In the data rows, zero lies at 7.5, halfway between 7 and 8.
Each row below has a hidden score, from 0 to 40, with 20 about the middle. What is it? The score is a weighted sum of the row's numbers plus the product of two more (or one squared), each taken from its middle value.
9,5,7,7,9,12,5,5,7,10,7,7,10,8,5,6,6,10,8,7,7,3,9,9,8,6,7,8,6,8,9 >> 18
3,8,8,8,11,6,9,9,7,7,8,12,7,7,8,4,10,5,7,7,4,9,9,9,8,8,9,5,5,5,7 >> 19
7,10,10,8,7,5,6,7,7,5,5,7,8,9,10,8,9,6,8,10,6,8,8,7,6,7,9,7,8,6,7 >> 19
7,10,10,8,7,4,6,8,8,6,4,7,7,9,11,8,9,5,8,10,6,9,8,6,5,7,10,6,9,6,6 >> 21
4,4,12,8,8,8,5,10,8,4,9,11,5,8,8,7,10,10,3,8,6,6,10,7,6,10,6,6,10,6,7 >> 24
4,6,10,9,10,6,7,9,9,5,8,10,5,8,8,8,11,8,5,7,5,8,9,8,6,9,7,6,9,6,7 >> 29
8,5,7,9,8,10,7,6,5,7,11,9,10,8,5,7,7,10,7,6,8,5,8,9,11,8,5,7,4,7,10 >> 17
6,9,9,8,6,3,9,9,10,7,5,7,3,6,12,11,8,5,7,8,8,12,7,6,4,8,11,10,12,7,4 >> 26
6,7,10,7,9,8,5,9,7,5,8,10,7,10,7,6,9,7,5,8,6,8,10,7,7,10,8,6,7,5,8 >> 22
10,7,6,7,5,8,10,8,7,10,8,6,8,6,7,9,5,8,10,8,10,8,6,7,9,6,7,9,7,9,8 >> 16
9,9,9,4,7,6,6,10,10,8,4,7,6,8,10,8,6,5,7,11,8,9,10,5,4,6,11,8,9,6,5 >> 21
8,10,8,6,6,4,8,9,9,7,5,7,5,8,11,9,7,5,9,10,8,10,7,5,4,7,9,8,11,7,5 >> 25
8,9,8,5,6,5,7,11,10,7,5,8,5,7,9,8,7,6,7,10,8,10,7,5,5,8,10,7,10,7,5 >> 24
8,5,8,9,7,9,7,7,5,7,10,8,9,8,6,7,7,9,7,6,8,5,7,9,10,8,5,7,5,8,9 >> 17
5,4,7,10,9,10,8,5,7,8,10,8,8,7,6,9,10,10,7,4,7,6,6,9,8,8,4,8,8,9,9 >> 25
9,6,6,8,9,12,8,5,7,7,11,7,10,9,3,6,7,9,8,6,7,5,8,10,10,8,5,8,5,6,11 >> 16
4,7,10,10,10,8,5,6,6,4,8,10,9,10,7,5,11,8,7,8,3,5,9,9,7,8,7,3,6,5,10 >> 14
9,7,5,8,5,7,9,7,8,10,7,4,7,5,8,11,6,9,9,6,11,8,5,8,8,6,7,11,9,11,6 >> 23
3,6,3,2,15,14,10,7,15,6,15,10,5,14,0,1,5,0,14,14,0,1,15,15,0,8,9,13,1,0,15 >> 25
9,8,5,7,5,6,10,8,8,10,7,6,8,5,8,9,5,6,9,7,10,9,5,8,9,6,9,9,7,10,6 >> 18
7,7,11,6,5,5,7,11,9,6,5,7,3,6,12,11,7,7,4,9,9,9,10,5,4,8,10,9,12,7,4 >> 19
9,8,5,8,6,6,10,7,9,10,7,4,6,5,9,11,6,8,8,6,10,9,5,8,7,6,8,11,10,11,6 >> 20
6,7,10,7,9,7,6,8,7,6,8,10,7,10,7,5,9,7,5,8,6,8,10,7,8,10,7,6,7,5,8 >> 24
8,5,7,8,8,10,8,7,5,7,11,9,10,9,4,5,7,9,7,6,8,5,7,9,11,9,5,6,4,7,10 >> 18
6,8,10,7,8,7,7,10,4,3,10,12,9,11,6,4,9,7,7,10,5,7,9,6,8,10,6,3,5,3,10 >> 18
6,8,10,7,10,8,5,8,8,6,7,9,7,9,8,5,8,7,6,9,5,6,11,7,6,8,9,7,7,5,8 >> 12
0,8,3,9,14,4,15,9,7,10,9,15,5,2,8,3,10,1,11,5,2,14,6,13,9,6,13,6,3,6,6 >> 26
6,7,10,7,9,7,5,9,7,5,7,10,7,10,8,5,9,7,5,8,6,8,10,7,7,10,8,6,8,5,7 >> 25
12,8,5,6,5,8,8,7,8,11,6,4,8,6,8,9,4,8,10,8,10,6,7,7,7,4,9,11,7,10,7 >> 14
15,15,0,1,15,15,3,0,15,11,8,0,15,15,0,2,0,0,8,5,8,8,12,15,8,14,9,15,1,0,14 >> 27
4,8,11,10,10,7,4,6,6,4,8,10,8,11,7,5,12,8,7,8,2,5,10,8,6,8,6,3,6,5,10 >> 14
10,10,7,10,7,7,6,4,5,8,6,5,11,9,8,8,8,8,9,7,8,7,5,8,9,6,7,7,7,10,8 >> 25
9,6,7,7,5,8,8,8,8,9,7,5,6,5,9,11,6,9,7,7,11,8,7,6,7,6,7,10,9,10,6 >> 15
9,10,8,4,6,5,7,10,10,8,4,7,6,8,10,8,6,5,8,11,8,9,9,5,4,7,11,9,9,7,5 >> 22
6,10,7,6,8,3,10,10,9,8,5,9,5,6,10,7,7,3,8,9,7,13,8,7,6,7,12,8,7,6,4 >> 21
7,8,10,6,5,5,7,11,10,7,5,7,3,7,11,9,7,6,5,10,9,9,9,4,4,8,11,9,11,7,4 >> 19
13,8,5,6,6,10,6,6,9,12,4,3,9,6,8,9,4,8,9,9,10,5,7,8,7,4,9,11,7,10,7 >> 22
10,8,6,6,4,8,9,9,7,9,8,6,8,6,8,9,4,7,9,8,11,8,5,7,9,6,8,9,7,9,7 >> 17
8,6,7,10,8,9,8,5,6,7,10,7,9,8,6,8,8,9,8,6,7,6,6,9,9,7,5,7,6,9,10 >> 16
9,8,5,8,5,7,10,7,9,10,7,4,6,5,9,12,7,7,8,6,10,9,5,7,7,6,8,11,10,11,6 >> 27
6,8,9,6,10,8,6,8,9,5,8,10,7,11,5,5,8,6,7,9,5,7,11,8,6,10,8,7,6,3,10 >> 31
6,7,9,6,10,8,5,8,8,5,8,10,7,11,6,5,9,7,6,8,5,7,10,8,7,10,8,6,7,4,9 >> 21
8,9,8,5,7,5,7,11,10,8,5,7,5,7,10,7,7,6,7,11,8,10,8,5,5,8,9,8,10,7,5 >> 21
8,5,7,9,8,10,8,6,5,8,10,8,10,7,5,7,7,9,8,5,8,6,7,10,10,7,6,7,5,9,9 >> 18
4,8,9,7,11,6,8,9,7,6,8,12,7,8,8,5,9,6,6,7,5,9,9,9,8,9,9,5,6,5,7 >> 20
10,9,5,9,5,5,9,6,8,9,6,3,8,7,9,11,6,7,11,7,10,8,4,6,7,5,7,9,10,11,7 >> 17
9,6,5,7,10,11,7,6,8,8,11,7,10,9,3,6,6,9,8,6,7,5,8,10,10,8,5,8,5,6,11 >> 20
7,10,8,6,7,5,9,10,9,8,5,8,5,7,10,8,7,5,8,9,7,10,8,6,6,7,10,8,8,6,5 >> 17
6,9,9,7,7,3,9,10,10,7,5,6,3,6,12,11,8,5,7,8,8,11,8,6,4,7,11,10,11,7,4 >> 20
7,6,8,10,9,10,6,5,5,7,10,8,10,9,5,6,9,10,7,6,6,4,8,9,10,8,5,5,6,8,10 >> 15
2,8,7,8,11,7,9,8,7,7,8,12,7,7,7,4,10,6,7,7,5,10,8,9,8,9,9,6,6,5,7 >> 27
4,6,9,6,10,8,7,10,5,4,11,13,8,10,5,3,8,7,6,8,5,7,10,8,9,11,7,3,4,3,10 >> 21
3,6,10,9,10,7,7,8,9,5,8,10,4,8,9,8,11,8,6,6,4,8,9,8,5,9,8,7,10,6,7 >> 23
3,4,12,8,9,8,5,10,8,5,9,11,4,8,8,8,10,10,3,8,6,6,11,6,5,10,7,6,10,6,7 >> 31
3,8,7,7,11,6,9,8,7,7,8,12,7,7,8,5,10,5,8,7,4,10,8,9,8,8,9,5,5,5,7 >> 21
3,8,8,8,11,6,9,9,8,7,9,12,7,7,7,4,9,5,7,7,4,9,9,9,8,9,9,5,6,5,7 >> 24
10,7,6,6,4,8,10,8,7,10,8,6,8,5,8,9,4,8,10,8,10,7,6,7,8,5,7,9,7,10,8 >> 15
4,4,12,8,9,8,5,10,8,5,9,10,4,8,9,8,10,10,3,8,6,6,11,6,5,9,7,6,10,6,7 >> 18
4,8,8,7,10,6,8,8,8,7,8,11,6,7,8,5,9,6,7,7,5,9,9,9,8,9,9,5,6,5,7 >> 17
7,7,7,12,11,10,5,1,4,7,9,8,13,10,4,5,13,13,9,5,4,3,6,10,10,6,3,3,6,10,12 >> 19
6,9,9,8,7,4,9,10,10,7,5,7,3,6,11,10,8,5,6,8,8,11,8,6,4,8,10,10,11,7,4 >> 26
10,6,6,7,9,12,5,5,8,10,8,7,10,7,5,7,6,10,8,7,7,3,8,9,8,5,7,8,6,9,9 >> 14
7,15,0,9,10,3,14,3,7,15,4,6,10,3,9,6,6,0,10,0,12,15,1,13,15,7,13,9,3,11,0 >> 33
5,7,10,10,10,8,5,6,6,5,8,10,9,11,7,5,11,8,6,8,3,6,9,8,8,9,7,4,7,5,9 >> 28
10,10,8,5,7,6,5,9,10,10,1,5,6,8,11,9,4,4,8,12,7,7,11,7,3,4,14,11,9,7,5 >> 21
10,6,7,7,4,8,8,8,8,9,7,4,6,5,9,11,5,9,6,7,12,8,6,6,7,6,7,10,10,11,5 >> 20
9,6,5,7,9,12,8,5,7,8,11,6,10,9,2,6,6,9,9,6,7,5,7,10,9,8,5,8,4,6,11 >> 15
11,8,5,6,4,8,9,8,6,9,8,6,9,7,6,8,4,7,9,8,11,9,6,7,10,7,8,9,6,8,7 >> 18
3,8,7,8,11,6,9,9,7,7,9,13,6,7,8,4,10,5,7,6,4,10,8,10,8,8,9,5,5,5,7 >> 23
2,8,7,8,11,6,9,9,7,6,9,12,6,7,8,4,10,5,7,7,4,10,8,9,7,9,9,5,6,5,7 >> 22
10,8,5,6,4,7,10,9,8,10,7,5,7,5,8,9,5,7,9,8,10,7,5,7,7,5,8,10,8,10,7 >> 27
9,7,6,8,7,10,7,7,3,6,12,10,12,10,3,3,8,11,8,7,8,5,5,7,13,9,2,2,4,7,13 >> 13
7,10,8,5,6,5,7,10,10,7,5,8,5,7,9,8,7,5,7,10,8,9,8,4,5,7,10,8,10,7,5 >> 18
10,9,5,8,5,5,9,7,8,9,6,4,7,6,9,11,6,7,10,8,10,9,4,7,6,5,7,10,10,10,7 >> 21
8,10,8,6,6,5,7,10,9,7,5,7,6,7,10,8,7,6,8,10,8,10,7,5,5,8,10,7,10,7,6 >> 24
7,8,10,6,5,5,7,11,10,7,6,7,4,6,11,10,7,7,5,9,9,10,9,5,4,8,10,9,11,7,4 >> 22
10,8,5,6,6,9,9,7,8,9,8,5,8,7,6,9,4,7,10,8,10,8,6,8,8,6,8,10,7,8,8 >> 19
10,4,10,8,3,9,6,8,9,9,6,3,5,5,10,13,6,12,2,4,14,7,7,5,7,8,6,11,13,13,3 >> 25
10,8,6,6,5,7,9,9,7,9,8,6,7,5,8,9,5,7,9,9,10,8,6,6,8,6,8,9,8,10,7 >> 15
7,3,9,9,7,11,7,7,7,8,10,7,7,6,6,9,8,12,4,5,9,4,8,7,9,8,4,8,9,10,8 >> 16
7,10,9,7,7,4,7,9,8,7,5,7,6,8,10,8,8,6,8,10,7,9,8,6,5,7,10,7,9,7,6 >> 18
4,8,9,8,10,7,7,8,7,6,8,11,7,8,7,5,9,7,6,7,5,9,9,8,8,9,8,5,7,5,7 >> 23
10,7,5,7,5,7,10,8,8,10,7,5,7,4,8,10,5,8,10,8,10,8,5,7,7,5,7,10,8,11,7 >> 17
11,8,6,6,6,9,7,7,9,11,5,4,8,6,8,9,4,7,9,9,10,6,7,7,6,4,9,11,7,10,6 >> 18
9,10,8,5,7,6,6,10,10,8,4,6,6,7,10,7,5,5,8,11,8,9,9,5,4,6,11,9,9,6,5 >> 15
10,6,8,7,4,8,8,8,8,9,7,4,6,5,9,12,6,10,6,7,12,8,7,6,7,7,7,10,10,11,6 >> 18
6,8,10,7,7,7,7,10,3,2,12,14,10,11,5,3,9,7,8,10,5,6,8,7,9,11,4,1,4,3,13 >> 21
3,7,8,8,11,6,8,9,8,6,8,12,7,7,7,5,10,5,7,6,4,9,9,9,8,9,9,5,6,5,7 >> 26
8,8,9,5,6,5,7,11,10,7,5,7,4,7,10,9,7,6,6,10,9,10,9,5,5,8,10,8,11,7,5 >> 22
9,8,5,9,6,6,10,7,9,10,6,3,6,4,9,12,7,8,8,5,11,10,4,7,7,6,8,11,11,11,5 >> 25
4,8,8,7,10,6,9,8,8,6,8,11,6,8,8,5,9,5,6,7,5,10,9,9,7,9,9,5,6,5,6 >> 24
7,6,7,10,8,9,8,5,6,7,10,7,9,8,6,8,9,10,8,6,7,5,6,9,9,8,5,7,7,9,10 >> 18
8,10,8,5,7,5,8,10,10,7,6,7,5,8,9,8,6,5,7,11,7,10,9,6,5,8,10,9,9,5,6 >> 19
6,11,6,6,7,3,10,10,9,8,5,9,5,5,11,8,6,1,8,9,7,14,7,8,6,7,13,9,7,6,3 >> 24
10,6,8,8,4,8,8,8,8,9,7,5,6,5,9,11,5,10,6,6,12,7,6,6,8,6,7,11,10,11,5 >> 16
6,5,6,10,9,9,8,5,8,8,10,7,7,6,6,9,10,10,7,3,7,6,5,9,9,8,5,8,9,10,8 >> 21
6,8,10,8,9,7,6,8,7,5,7,9,7,10,8,7,10,7,6,8,5,8,8,7,6,9,7,6,8,6,8 >> 29
10,10,8,4,7,6,6,9,10,9,3,6,6,7,10,8,5,5,8,12,7,8,10,7,3,5,13,10,8,6,5 >> 18
6,1,9,9,8,13,6,7,8,8,11,7,6,6,6,9,10,14,4,4,9,4,8,7,9,8,3,7,10,11,8 >> 18
7,4,7,10,9,10,8,5,7,8,10,7,8,7,6,9,9,11,7,4,8,6,6,9,9,8,5,8,8,10,9 >> 21
7,10,8,6,6,5,8,10,10,7,5,8,4,7,10,8,7,5,7,10,8,10,8,5,5,8,10,8,10,7,5 >> 21
10,9,6,9,6,7,8,5,6,9,6,5,9,7,8,9,7,8,9,7,8,7,6,8,8,6,7,8,7,10,8 >> 19
9,11,6,4,9,6,7,8,11,6,7,5,7,12,6,7,2,0,9,11,6,9,12,11,4,9,12,13,5,0,9 >> 29
6,7,7,12,11,10,5,1,4,7,8,8,13,10,5,5,13,12,9,5,3,3,5,10,10,6,3,2,6,10,12 >> 37
11,10,5,9,4,5,10,6,8,9,5,3,8,6,9,11,7,7,11,7,10,9,3,6,7,5,7,10,10,11,6 >> 22
9,5,7,9,8,11,6,6,6,9,9,7,10,8,5,7,7,10,7,7,7,4,8,9,9,7,6,8,5,8,9 >> 18
7,6,7,9,8,9,8,6,6,8,9,7,8,7,6,8,8,9,7,6,8,6,7,8,9,8,5,8,7,9,9 >> 17
9,8,5,7,6,7,10,8,8,10,7,6,8,5,8,9,5,7,9,7,10,9,5,7,8,5,8,9,7,10,6 >> 16
6,8,10,7,9,7,6,8,7,5,8,10,8,9,7,5,9,8,6,8,6,7,9,7,8,10,7,5,7,5,8 >> 18
8,5,7,9,8,11,7,6,6,8,9,8,9,8,5,7,7,9,8,7,7,4,8,9,10,7,6,8,5,8,10 >> 13
8,9,8,5,7,5,8,11,8,7,6,9,6,8,9,6,6,5,7,10,9,10,8,5,7,9,9,7,8,5,6 >> 20
4,7,11,10,10,7,5,6,6,4,8,11,8,10,8,5,12,8,7,9,2,6,10,9,6,9,7,3,7,5,10 >> 19
8,5,7,9,8,11,6,6,6,8,9,7,10,8,5,7,7,10,8,6,8,4,8,9,10,7,6,8,5,8,9 >> 15
7,10,10,8,7,4,6,8,7,5,5,8,7,9,10,8,9,5,8,10,5,9,9,6,5,7,10,7,8,6,7 >> 18
6,7,10,7,10,7,5,9,8,5,8,10,7,10,7,6,9,7,6,8,6,7,10,7,6,10,8,6,7,4,8 >> 28
8,6,7,9,7,10,7,6,5,7,10,7,9,7,6,8,7,9,7,6,8,5,8,9,10,7,6,7,5,8,9 >> 11
9,9,4,7,6,6,11,8,7,11,7,5,8,5,8,9,5,6,10,7,11,10,4,8,9,5,9,9,7,10,5 >> 19
7,15,9,13,4,0,10,6,9,2,2,2,3,9,15,15,9,1,13,10,4,12,4,7,0,5,11,11,14,7,7 >> 22
11,8,6,7,4,7,9,8,6,8,8,6,9,7,7,8,5,7,10,8,11,8,5,6,9,7,6,8,7,9,8 >> 18
5,3,12,8,8,9,6,9,8,5,9,9,5,7,8,8,10,10,4,7,6,5,10,7,6,9,6,7,10,7,7 >> 23
10,5,8,7,4,9,8,8,8,9,8,5,6,5,9,11,6,10,6,6,12,7,6,6,8,7,7,10,10,12,5 >> 25
7,6,8,10,9,10,7,4,4,7,9,8,11,8,5,6,9,11,8,6,6,4,7,9,10,7,5,5,5,9,10 >> 12
3,9,0,8,14,8,14,4,8,14,9,11,10,3,4,2,10,6,10,1,6,13,2,12,14,7,8,4,3,11,5 >> 25
7,9,9,5,6,5,7,11,10,7,5,7,5,7,10,8,7,6,7,10,8,10,8,4,5,8,10,8,10,7,5 >> 19
6,6,6,9,9,10,9,6,6,8,10,9,9,7,5,6,8,9,8,5,7,7,7,10,11,7,6,6,4,8,9 >> 15
5,7,11,9,10,8,5,7,6,4,8,10,8,10,7,5,11,8,6,8,3,6,10,8,7,9,7,4,7,5,9 >> 20
10,13,12,8,1,0,8,11,0,0,9,12,12,14,8,4,4,2,9,12,8,10,8,6,12,12,6,2,0,0,13 >> 20
6,7,4,9,10,9,10,5,6,10,10,9,10,6,5,5,8,8,9,4,7,8,5,11,12,7,6,7,5,9,8 >> 22
7,5,8,10,7,10,7,6,5,7,9,8,9,8,6,8,7,9,7,6,8,5,8,9,10,7,6,7,6,8,9 >> 15
6,6,12,6,6,5,6,11,10,6,6,8,3,7,12,10,8,7,4,9,8,9,10,5,4,9,10,9,12,7,5 >> 22
4,7,11,9,10,7,5,6,6,4,8,10,9,10,7,5,11,8,7,8,3,6,10,8,7,9,6,4,6,5,10 >> 14
3,6,10,9,10,7,7,8,9,5,9,10,5,8,8,8,11,8,5,6,5,8,10,8,6,9,8,6,9,6,8 >> 30
7,10,8,5,7,4,8,10,10,7,5,8,5,7,10,8,7,5,7,10,8,10,8,5,5,8,10,8,10,7,5 >> 21
7,9,9,5,7,5,7,11,10,7,5,8,5,8,10,7,7,6,6,10,8,10,8,5,5,8,10,8,10,7,5 >> 22
13,9,5,6,6,9,6,6,9,12,4,3,9,7,8,9,3,7,9,9,10,7,7,8,7,4,10,12,7,10,6 >> 22
7,5,6,8,9,12,8,7,4,7,13,10,11,8,3,4,7,10,7,5,8,5,7,9,13,10,3,5,3,6,11 >> 16
8,10,9,5,7,6,6,10,10,8,4,7,6,8,10,7,6,5,7,11,7,9,9,5,4,6,12,9,9,6,6 >> 17
10,9,6,9,6,7,7,6,6,8,6,5,10,7,8,9,7,8,10,7,9,7,6,8,8,6,6,8,8,10,8 >> 21
5,4,6,10,10,9,8,5,8,8,10,7,7,6,6,9,11,11,7,3,7,6,5,9,9,8,4,8,9,10,8 >> 21
7,10,9,8,7,4,6,7,7,6,4,7,7,9,11,8,9,5,8,10,6,9,8,7,5,7,10,7,8,7,7 >> 26
7,10,9,7,6,5,7,8,8,6,5,7,7,8,10,8,8,6,8,10,6,9,8,6,5,7,10,7,9,7,6 >> 20
6,7,10,8,9,8,5,8,7,5,8,10,8,10,7,6,9,8,5,8,6,7,10,8,8,10,7,5,7,5,8 >> 23
8,9,8,5,6,6,8,10,9,8,5,7,6,7,10,7,7,6,7,10,8,10,8,4,5,7,9,8,9,8,5 >> 32
6,7,10,8,9,7,6,8,7,5,8,10,7,9,7,6,9,8,5,8,6,7,9,7,8,10,8,6,7,5,7 >> 19
9,9,3,7,7,6,11,7,7,11,7,6,8,5,8,8,5,5,10,5,10,11,4,9,10,6,9,9,6,10,5 >> 22
10,9,5,8,5,6,9,7,8,9,6,4,8,6,8,11,6,7,10,7,10,8,4,6,7,5,7,10,9,11,7 >> 18
7,2,9,9,8,11,6,7,7,7,10,7,7,7,6,9,9,13,4,5,9,4,8,7,9,8,4,8,9,10,8 >> 16
7,6,7,12,10,11,5,3,4,7,10,8,12,9,5,6,11,12,9,5,5,3,6,10,10,7,3,4,5,10,11 >> 16
4,7,11,11,10,8,5,5,6,4,8,10,9,10,7,5,12,8,7,8,2,5,9,9,7,8,7,3,6,6,10 >> 17
9,6,6,8,7,10,7,6,3,6,12,9,12,9,3,5,8,10,8,6,7,5,6,8,12,9,3,4,4,8,12 >> 19
6,7,10,7,10,8,5,8,8,6,7,9,7,10,8,5,8,7,6,9,5,6,11,7,6,9,9,6,7,5,8 >> 14
5,8,10,7,9,8,5,8,7,4,8,10,8,10,7,5,9,8,5,8,6,7,10,7,8,10,7,5,7,5,8 >> 19
11,9,5,7,4,7,8,7,5,8,9,6,11,8,6,7,5,8,9,8,11,8,5,6,11,8,5,7,6,8,9 >> 17
10,8,6,7,5,8,9,8,7,10,7,5,8,6,8,10,5,8,10,8,10,8,5,7,8,5,7,9,7,10,8 >> 14
8,5,6,8,8,11,8,6,4,7,12,10,11,8,3,5,7,10,7,5,8,5,7,9,12,9,4,5,3,7,11 >> 14
0,8,1,9,15,4,15,8,8,12,11,15,5,1,7,2,11,0,13,4,0,14,5,14,9,5,13,5,2,6,5 >> 23
9,8,5,9,5,7,10,7,9,10,7,4,6,5,9,12,6,8,8,5,11,9,5,7,7,6,7,11,10,11,5 >> 22
8,5,8,9,7,10,7,6,6,7,10,7,8,7,7,8,7,10,7,6,9,5,8,8,10,8,5,8,7,9,9 >> 14
10,11,5,9,4,4,10,5,8,9,6,2,8,7,10,12,7,7,11,7,9,9,2,7,6,5,7,10,11,11,7 >> 35
7,7,6,10,8,8,8,5,6,7,9,6,9,8,6,9,9,10,10,5,7,6,4,9,8,7,4,7,8,9,10 >> 21
6,8,9,6,10,8,6,8,8,5,8,9,7,10,6,5,8,6,6,9,5,7,10,8,7,10,8,6,7,3,9 >> 17
3,7,9,7,11,7,8,8,7,6,8,12,7,8,8,5,10,6,6,7,4,9,9,9,8,9,9,5,6,5,7 >> 26
7,8,5,11,7,5,10,5,11,9,6,2,5,5,10,14,9,8,6,1,11,12,4,9,7,7,8,13,13,12,2 >> 32
5,5,7,10,9,10,8,5,8,8,10,7,7,6,6,9,10,11,7,4,7,7,6,9,8,8,5,8,8,10,9 >> 26
7,6,7,11,10,10,6,3,5,7,9,8,11,9,5,6,11,11,8,5,5,4,7,10,10,7,4,4,5,9,11 >> 16
3,6,10,9,10,7,7,8,9,5,9,10,5,7,8,8,11,8,5,6,5,8,9,8,6,9,7,7,9,6,7 >> 27
6,5,6,10,10,10,9,5,8,8,10,7,7,6,6,9,10,11,7,3,7,6,6,10,9,8,4,8,9,10,8 >> 22
6,7,7,13,11,11,5,1,5,7,9,8,13,10,4,5,13,12,9,5,3,2,6,10,10,7,2,2,5,10,12 >> 17
8,5,7,9,8,10,8,6,5,7,11,8,10,8,5,6,7,10,8,5,8,5,7,9,11,9,5,7,4,8,10 >> 14
10,6,7,7,4,8,8,8,8,9,7,4,7,5,9,11,5,9,7,7,12,7,6,7,8,6,7,10,9,11,6 >> 16
6,6,5,9,9,10,9,5,6,9,10,10,10,6,5,6,8,8,8,4,7,7,6,10,11,7,6,6,5,9,8 >> 22
5,15,0,9,14,0,15,0,7,15,2,8,12,2,9,4,6,0,11,0,12,15,0,15,15,8,15,9,0,11,0 >> 27
8,7,6,9,6,6,10,6,10,10,7,4,5,5,9,12,7,8,8,5,11,10,5,8,7,6,8,11,10,11,5 >> 25
10,8,6,7,5,7,9,7,7,10,7,5,8,5,8,9,6,8,10,8,10,7,6,7,8,5,7,9,7,10,7 >> 13
5,7,10,7,9,7,6,8,8,6,8,9,6,9,8,7,10,8,6,7,6,8,9,7,7,9,7,6,8,5,7 >> 19
4,8,11,9,10,7,5,7,6,4,7,11,8,11,8,5,12,8,6,8,3,6,10,8,6,8,7,3,7,5,10 >> 23
6,7,10,7,9,8,5,8,7,5,8,10,8,10,7,6,9,7,5,8,6,7,10,7,8,10,7,5,7,5,7 >> 23
5,7,11,9,10,8,5,7,6,4,8,10,8,10,8,6,10,8,5,8,5,7,10,8,7,9,7,5,7,5,9 >> 18
8,6,8,9,7,10,7,6,5,6,10,8,9,8,6,7,7,9,8,6,8,5,7,9,10,8,5,7,5,7,9 >> 14
7,6,8,10,8,10,7,4,4,7,10,8,10,8,5,7,8,10,8,5,7,4,7,10,10,7,4,6,5,8,11 >> 13
10,6,7,7,4,8,8,8,8,9,7,4,6,5,9,11,5,9,7,7,12,7,6,6,8,6,7,11,10,11,6 >> 16
5,7,10,7,9,7,5,8,7,5,7,10,7,10,7,5,9,8,5,8,5,7,10,7,7,10,7,5,7,5,8 >> 17
4,8,8,8,10,7,8,8,7,7,9,11,7,8,8,5,9,6,7,7,5,9,8,8,8,9,8,5,6,5,7 >> 20
10,7,6,7,4,8,9,8,8,10,8,5,8,5,8,10,4,8,10,8,10,7,6,7,8,6,7,10,8,10,7 >> 16
10,7,5,6,5,8,10,8,8,10,8,5,8,5,7,10,5,8,9,8,10,7,6,7,8,5,7,10,7,10,7 >> 16
9,10,8,4,7,6,6,10,10,9,4,7,6,7,10,8,5,5,7,11,8,9,9,6,4,6,12,9,9,7,5 >> 19
1,4,6,12,12,9,11,4,13,9,11,7,3,4,7,11,15,12,6,1,6,8,3,9,6,8,4,8,14,12,6 >> 31
7,5,7,10,8,10,8,5,6,7,10,8,9,7,6,8,8,10,7,5,8,5,7,9,10,8,5,8,6,8,10 >> 16
9,6,7,8,7,10,7,6,4,6,11,10,12,9,4,5,8,10,8,6,8,5,7,8,11,9,3,4,4,7,11 >> 18
9,9,9,5,7,6,6,9,10,9,3,6,6,7,10,8,5,5,8,11,7,8,9,6,3,6,12,10,9,7,5 >> 18
